One turn moves every row onto another: examples first, then more rows asked
fum: [ 2.01  1.24 -0.34 -0.85 -0.75 -0.36 -0.35  0.00  0.67 -0.59  0.11 -0.28
 -2.23  1.06 -1.84  1.89  0.39 -1.39 -0.15 -0.21 -0.71]
nov: [ 0.90  1.37 -0.31  0.73 -1.07  0.49 -0.41 -1.61  1.52 -0.23  0.11 -0.12
 -1.04  0.20 -1.20 -0.32 -1.10 -2.26  1.65 -0.87  1.32]
petep: [ 0.72  0.11 -1.40 -0.03  1.24 -0.94 -0.12  0.61 -2.19  1.34 -0.31 -1.56
  1.11  1.90 -1.85 -1.03  0.73  2.03 -0.01  1.21  0.78]
girev: [-0.42  0.34  1.35  1.81  1.07 -1.87  0.18  0.27  0.98  1.30 -0.91 -2.57
  0.43  2.90  1.29 -0.06  0.01 -0.99 -0.37  0.72  2.23]
Mevag: [-1.29  1.19 -3.06  1.69  1.02  0.02 -0.27  1.10  0.17  2.13  0.91 -1.81
  1.91  0.77 -1.93  1.87 -0.61  0.69 -0.46  0.83 -0.11]
miruv: [ 1.09  0.10  0.00  0.92  1.86 -1.96  0.73 -0.75  0.59  1.36  1.30  0.69
  0.58 -1.25 -0.11  0.60 -0.25  0.00 -1.82  1.91  0.40]
fugip: [-0.20  1.86 -2.17  3.24  0.23  1.06 -1.24  0.21 -0.06  2.21  0.42  0.88
  1.73 -0.56 -1.91  1.38  0.28 -2.01 -0.91  0.47  0.60]
Fipi: [ 0.79 -1.17 -0.75  2.52 -0.38 -0.50 -0.63  0.13 -0.29  4.56 -2.39 -0.02
  0.12  2.39 -1.33 -0.09  0.28 -0.74 -0.02 -0.45 -0.36]
sal: [ 0.53  1.17 -1.22  2.29 -1.26  0.43  2.09  0.20 -0.29  0.40 -1.13 -1.40
  1.23  0.30 -2.51 -1.58  0.31 -0.97 -2.00  1.80  1.56]
fod: [-0.35 -0.04 -0.76 -2.12 -0.37 -0.51 -0.43 -0.03  3.38  1.40  0.05 -0.69
  1.57  1.48 -1.48 -0.16  0.85  0.12 -0.33 -0.03  0.73]
vagom: [-1.89  0.80  0.96  1.70  0.20 -1.89 -0.89  0.09  1.62  1.93  0.22  0.54
  1.76  0.85 -2.08 -0.26 -0.81  1.03  0.32 -1.34  0.40]
dape: [ 0.15 -0.47 -0.97  1.62 -0.81 -1.74  0.09 -0.72  1.08  0.18 -1.43 -0.99
  1.79  2.98 -1.32 -0.97 -0.13  2.00  0.43  1.79  1.32]
tup: [ 1.64  0.33 -0.78  2.93 -0.71  0.03 -0.26 -2.45 -0.85 -0.31 -1.45 -1.07
 -0.28 -0.41 -1.32 -0.56  0.76 -0.08 -0.47  2.67  1.32]
lunir: [-0.79  0.67 -0.54 -0.04 -1.54  0.44 -1.28  1.06  2.84  1.33  0.52  0.47
  0.30 -0.65 -2.49  0.69 -0.29 -1.40 -1.29  1.79  0.75]
leku: [ 1.11  0.02 -0.05 -0.64  1.58  0.47 -0.73 -1.51  1.34  2.02  0.74 -2.65
 -0.42  1.62 -1.28 -0.84  0.55  0.29  0.57 -1.24  0.13]
pude: [-0.08  0.72  0.03  0.84 -0.36 -2.10  0.89 -0.42 -0.22  2.13  0.20  2.15
  0.09 -0.72 -0.86 -0.62 -0.25  0.29 -1.15 -1.27  0.68]
lop: [-0.27  1.42 -0.12  1.53 -3.09 -0.54 -1.04 -1.83  0.92  1.41 -0.39  0.24
  0.16  1.81 -3.67  0.45  0.96 -1.68  0.04  0.24 -0.44]
Gutu: [-0.98  0.45  0.69  0.43 -1.18  0.43  0.67 -0.63  0.08  1.01 -1.27 -1.23
  0.42  1.38 -2.53  0.00  1.06 -3.91  0.94  1.72  0.60]
ruber: [-0.46 -0.72  0.01  2.19  2.47 -1.07 -0.63  2.09 -0.04  1.80 -0.91 -1.14
 -0.66  1.14  0.12 -0.67 -1.64 -0.45  0.35 -0.33  0.77]
goke: [-1.57 -1.81  0.50 -0.94 -1.07 -1.43 -0.43  1.38  0.00  2.35 -1.66 -1.66
 -0.38  0.73 -0.61  1.34  1.10 -0.37 -0.55  0.23  0.61]
mutar: [-0.13 -0.45  0.92  0.10  1.06 -1.62 -0.25 -0.92  0.64  2.74  1.41 -1.99
 -0.83  1.77 -0.40  1.21  0.35 -1.80  1.69 -0.12 -0.25]
Kife: [-0.63  0.52 -0.40  3.57  0.89 -0.18  0.37  0.51  0.63 -0.49  0.35 -0.05
 -1.23  0.22 -0.13  0.72  0.99 -2.48 -0.54 -0.06  2.97]
mabuz: [-0.54  0.83 -2.15  0.34  0.20  1.01  0.10  0.51 -0.07  0.87 -1.98 -1.57
  0.55  3.84 -0.88  0.21  0.63 -2.66  0.28  1.06 -0.44]
foro: [ 0.85 -0.35 -1.56  1.38  0.26  2.06 -1.27  1.49  1.09  0.79 -3.12 -1.20
 -0.16  2.25 -2.28  1.08  1.39 -0.21 -0.72  0.63  0.46]
lilo: [-0.52 -1.17  0.40  1.02 -0.18 -1.21 -1.19  0.80 -1.18  0.62 -1.40  0.75
 -1.07  0.23  0.10  1.57  1.42 -3.05 -0.69  1.14  1.18]
fivi: [-0.61  0.09 -1.76  1.95 -0.42 -0.75 -0.51 -2.04  1.87  3.91 -0.89  0.25
  0.30  1.87 -0.20  1.41  1.20  0.49 -1.42  0.99 -0.58]
dakav: [ 2.03 -0.28 -0.19  1.46 -0.75 -2.00  0.66  0.73  1.22 -0.89 -1.10  0.46
  0.14  0.22 -3.40 -0.16  0.02 -0.27 -1.81  1.43  1.14]
ketus: [ 1.61  1.83  0.55  3.01 -1.17 -0.89 -1.35 -1.45 -0.50  2.71 -1.19  0.11
  0.22  0.42 -1.77  1.75  0.71 -2.49 -0.32  1.14 -0.32]
pevi: [ 0.51  1.35 -1.20  2.66 -0.05  1.75 -1.01  0.93 -0.11 -1.00 -0.37 -0.49
 -0.58  0.54 -2.70  1.82  2.09  0.44  0.73  1.00  0.39]
gugir: [-0.75  0.83 -1.36  0.60 -0.09 -0.18 -0.38  0.65 -3.45  1.21  0.57 -0.29
 -1.50  0.43 -1.65 -0.43  0.73 -0.37 -0.76  2.05  0.24]
lafet: [ 0.55 -0.26  0.38  2.53  1.08  1.15 -0.07  1.09 -0.37 -1.09  1.32 -2.18
 -1.10  0.67 -1.25 -0.36  0.94 -1.12 -0.07  2.04  1.55]
rim: [ 0.80  2.13 -0.53  2.64  0.65 -0.83 -1.33 -1.43  1.15  3.05 -0.79 -1.33
  0.15  2.60 -1.69  1.69  0.71  1.37 -0.73 -1.13  1.07]
tava: [-0.72 -0.74 -2.35  2.71  2.47 -0.50 -0.76  0.76  2.40  0.46 -0.40 -1.04
 -0.19  2.09  0.77  0.56  0.51 -1.14 -0.53  0.67 -0.27]
fufa: [-1.14 -0.13 -0.79  4.27 -0.26 -1.22 -0.26  0.13  1.13  1.67 -0.70 -1.06
  1.55  0.45 -2.03 -0.01  1.28  2.33 -0.39  0.61  1.33]
gudil: [-0.39 -1.14  0.97  1.10  1.86 -0.85  0.48 -1.40 -0.52  2.44  1.58 -1.04
  0.11  1.27  0.15  0.97  1.62  1.08 -0.62  1.97  0.60]
varub: [ 1.80  1.65 -1.05  0.24 -0.48  0.00  1.65 -0.61 -0.39  0.90  1.87 -0.50
 -0.37  0.72 -0.93 -0.93  1.24 -1.84 -1.08 -0.50 -0.78]

miruv -> mabuz
fugip -> petep
Now find these:
gugir -> goke
dape -> Kife
tava -> varub
rim -> tup
gudil -> Gutu
lafet -> mutar
sal -> ruber

